Each row is where one point has got to under a steady rotation. How many ticks took it there?
The counts run from 0 to 627.
[133 168 153 105 117 165 170 145 145 104 137 118  95 104 152 110 121 138
 140 101 195 126 121 141 105 155 147 109  95  94 126 157 122 120 129 112
 175 135 104 163 134  68 135 178  91  92 130 130 110 105 122 103  97 143
  89 175 127]
23
[113 122 116 146  84 137 102 187 132 153 161 119 116 138  99 114 132 173
 115 102 154 128  87 169 133  79 148 163 138 130 162 130  98 118 133 154
  91 166  78 119 107 124 162 137 110 119  79 161 126 173 108 128 104 138
 121 112 187]
253
[128 101 135 128 109 113 147 158 127 185 109 112 133 118 112 131 102 159
 102 126 127  91  97 132  97 136 152 131  72 152 175 178  91 180 113 130
 139 132  83 149  87 133 178 121 122 132 103 157  97  92 117 123 127 154
  99 126 157]
216
[148 131 113  96  65 155 109 200 104 149 154 128 134 130 122 108 156 163
 149 109 176 147 142 163 160 113 136 149 122 115 188 124 110 134 147 148
 113 149 119 156 109  81 144 150  77 126 107 120 105  98 155 110 115 144
 135 112 118]
589
[101 103 135  97 135 155 162 105 139 157 140 101 153 134 157 125 126 151
 113 181 143  80 130 148 134 200 124 177 102 108 163 155  99 155 121 131
 110 128 100 171  97 173 127 113 114 160 109 133  92  63 125 136 121 140
 129 118 126]
330
[122  98 119 128 169 154 184 122 151 158 115 144 142 145 129  93 115 136
  79 141 116  40  88 125 113 162 120 167 130  81  98 169 143 133 161 111
 130 153 115 120 127 131 138 127 125 175 130 154 108 143 107 166 108 133
 133 115 149]
158
[122  83 141 144 163 176 176 153 158 116 159  99  93 135 126  83 142 123
 122 160 155  87  72 140 101 159 128 161 122 106 103 149 113 138 121 132
 124 149 103 152 113 122 155 139 126 137 129 161  83 113  82 144 118  97
 117 143 164]
203
[114  56  87 120  84 130 131 177 122 169 136 116 150 147 141  89 106 182
 112 103 132 135 150 129 135 109 141 158 123 106 166 152 114 127 167 133
 115 185 128 117 113 131 134 124 120 154 122 126 140  97 155 154  90 138
 148  67 111]
297
[ 87 125 145 115  96 159 129 127 107 117 105 126 166 135 170 120 105 147
 152 111 153 114 149 139 121 138 142 146 126  67 103 125 109 116 166 172
 129 123 101 122 149 108  75 141 105  73 107 101 122 138 165 112  75 142
 122  80 100]
477
[ 99 154 118 117 108 171 143 126 134 134 148 133 139 130 138 101 174 155
 152 141 154  85 134 158 160 151 117 164 166  48 107 109 146  92 171 167
 106 158 118 133 153  99 110 141  90 130 101 135 118 177 137 166  94 141
 137 120 146]
196
[ 83 125 160 108 155 158 171  90 144 156 118 109 150 121 144 132 136 142
 138 172 140  65 142 152 110 196 135 157 108 103 129 171  96 144 122 161
 148 118  71 153 117 166 131 116 107 141 116 131  82  93 134 113 128 139
 112 121 126]
570
[112 133 143 103 122 144 160 179 113 159 123  90 108 122 134 120 146 148
 149 102 171 131 108 144 120 150 135 108  88 117 164 158  87 171 119 161
 173 136  97 152  89 102 186 155  92 138 111 148 114  92 117 102 141 153
  86 152 136]
262
[ 82 139 151 128 119 162 124 116 109 166  94 160 158 104 115 141 124 146
 137 154 120  29 131 146 104 130 149 169 130  92 138 168 131 123 157 151
 106 141  81 138 146 135 143  90 135 146  81 124  90 147 155 121 120 148
 133  95 121]
72
[102 117 132  90 161 190 158 181 113 138 109 148 121 145 128  83 119 108
 141  97 168 126 114 114 108 148 145 118 123  78  84 156 113 145 170 137
 185 130 101 130 128  63 142 164 104 117 132 106 117 129 138 110 112 142
 104 106  88]
559
[133  83 108 146  80 144 116 176 104 185 109 117 136 103  95 114 137 140
 146 145 117  82 117 126 118 121 152 123 108 117 154 116 124 174 171 176
 107 117 107 122 105  80 148 110 124 115  92 161  91 156 152 145 106 133
 117  91 152]
552
[123 108 151 158  97 154 133 130 170 110 165 115 119 105 127 116  85 162
 133 140 153  90 125 159  85 107 173 180  95 144 159 170 122  93 131 110
  94 159  88 149 156 140 142 117 144  95 113 150  78 107 129 121  90 115
 132 124 142]
327
[ 78 116 130  98 124 140 180 122 171 148 126 108 117 117 149  91 143 169
 140 122 164 145 159 123 134 187 144 120 118  78  99 165 110 114 120 139
 177 159 101 140 137 115 107 174  98 131 164 130 154 126 129 148  74 137
 108 120 130]
149
[141 129 161 152  84 136 171 111 126 133  97 101 143  94 159 143 118 153
 143 140 139  53 113 145  99 159 141 124  89  92 140 146 141 150 150 162
 130 116 111 141 137 102 121 118 114  86 110 177  78 135 136 132  93 128
 105 145 167]
271
[129  74  70 127 120 159 144 167 163 133 180 111 110 140 122  61 100 136
 109 144 144 137 104 106 109 139 153 153 108 108 126 108 127 155 160  96
  82 160 138 144 105  80 123 136 125 129 116 154 121 136 105 168  76 122
 127 119 153]
47
[139 103 131 126  85 130 138 167 162 150 156 123 106 124  92  95 118 157
 130  98 156 170 122 138 119 135 171 104  87 140 138 140 102 161 130 148
 156 117  72 129 106  86 133 169  89  74 145 163 110 141 141 114  92 140
  89 110 164]
304
[123 111 148 166 137 149 166 141 143 142 119 142 128 129 131 123 115 152
  87 139 129  46  67 145 101 131 126 164 141  94  87 176 137 119 130 132
 122 153  96 122 135 134 142 136 129 131 125 165 104 171  94 152  97 114
 120 127 188]
157
[138 125 145 161  40 126 110 170 120 134 115 142 134 101 129 144  99 184
 117 112 144 113 123 153 114 112 161 130  89 125 145 162 132 125 129 139
 108 138 115 127 144  87 112 150 124  61 113 138  99 144 163 112  56 133
 110 106 165]
184
[127  98  77 128  77 133 132 153 120 168 130 116 155 129 123  92 113 155
 133 120 121  96 127 115 134 122 145 140 121  81 140  93 130 158 195 157
  96 140 122 111 124  78 105 123 103 116 101 154 120 177 147 169  78 155
 125  95 145]
551
[148 112 170 135 112 166 148 172 118 141 112 173 133 135 119 115 135 130
 113 109 144  82  87 162 122 115 135 139 137 100  78 169 129 126 147 164
 164 113  88 110 143  87 128 159  95  87 146 139  74 162 140 107 112 117
 126  91 149]
604
[158 116 105 120  83 137 144 167 132 166 150 119 118 122 117 108 146 171
 103 143 143  79 112 156 148 129 127 158 110 126 188 148 132 136 133 121
  91 173 136 162 104 119 177 126 112 179 102 157  98 105 116 158 124 138
 137 144 173]
45
[ 85 154 159 118 136 141 146 145 128 132 107 139 125 140 135 135 106 147
 116  98 157 128  86 124 106 152 147 114 109  90  76 151  83 147 127 145
 156 121  65 126 120 104 113 178 106  73 108 125 136 173 117 103  81 149
  78 125 165]
517
[ 74 103 120 142 116 151 150 110 175 151 153  95 111 101 122  84 153 166
 158 156 142  84 160 144 114 141 157 160 127 104 153 138 130 106 138 160
 109 182  93 149 141 139 152 108 131 162 104 169 121 136 117 170 106 131
 134 121 153]
201
[ 85 158 168 139 113 166 133 156 136 122 131 126 101 105 111 112 148 154
 177  98 172 114 122 161 114 109 157 133 139  98 116 150 115  94 137 179
 152 155  64 131 154  99 155 152 104  93 103 140 111 172 120 103 111 137
 102 129 151]
110
[136  83 149 162 116 139 190 159 119 141  86  97 116 115 155 118 111 142
 107 121 131  74  75 114  91 147 133 105  91  93 106 169 127 171 148 145
 151 132 121 123 113  90 145 141 130 102 138 165 100 127 107 143  94 117
  97 136 178]
60
[ 86 159 133 108  99 155 137 117 140 114 167 110 142 138 174 118 153 181
 151 136 174 112 146 176 154 140 120 184 154  82 154 133 109  78 131 154
  95 170 100 158 132 157 114 140  96 138  91 126 123 122 119 130 108 131
 138 139 135]
533
[ 69 115 150 118 127 181 125 134 128 123 134 143 154 139 147 103 138 150
 141 150 153 108 142 150 131 155 127 175 154  71  86 148 106  95 144 170
 122 135  94 127 154 128  82 142 115  97 120  95 106 138 154 119  82 114
 139  69 106]
237
[ 65  76 105 115 149 154 143 152 120 163 120  82 126 134 122  84 110 128
 153 131 138 136 121  88 101 156 152 124 101 100 125 110  77 188 161 164
 128 126  97 127  91 106 130 120 129 117  90 136 136 133 125 141 100 141
  95  93 112]
260
[120 104 138 141 124 182 123 148 121 141 144 131 143 130 116 102 140 127
 155 138 138  62 104 165 107  91 142 184 145  97 144 130 131 107 181 179
 101 143  87 125 142 127 160  97 115 132  84 150  74 147 132 129 135 125
 146  95 126]
409
[127 131  83 107  79 112 146 150 131 150 149 135 152 159 165 113 107 186
  76 108 152 122 106 132 158 131 121 172 127  88 141 142 114 121 143 101
  84 182 142 126 112 118 101 150 104 128 101 129 154 140 125 160  65 151
 128 131 163]
338
[147 114  72 121  78 120 150 168 129 157 132 127 136 146 141  89 101 165
  91  81 139 126 102 115 133 120 135 138 124  84 132 118 131 136 175 116
 112 169 140 116 119  74 116 153 101 120 119 138 144 166 134 173  69 151
 122 120 161]
550
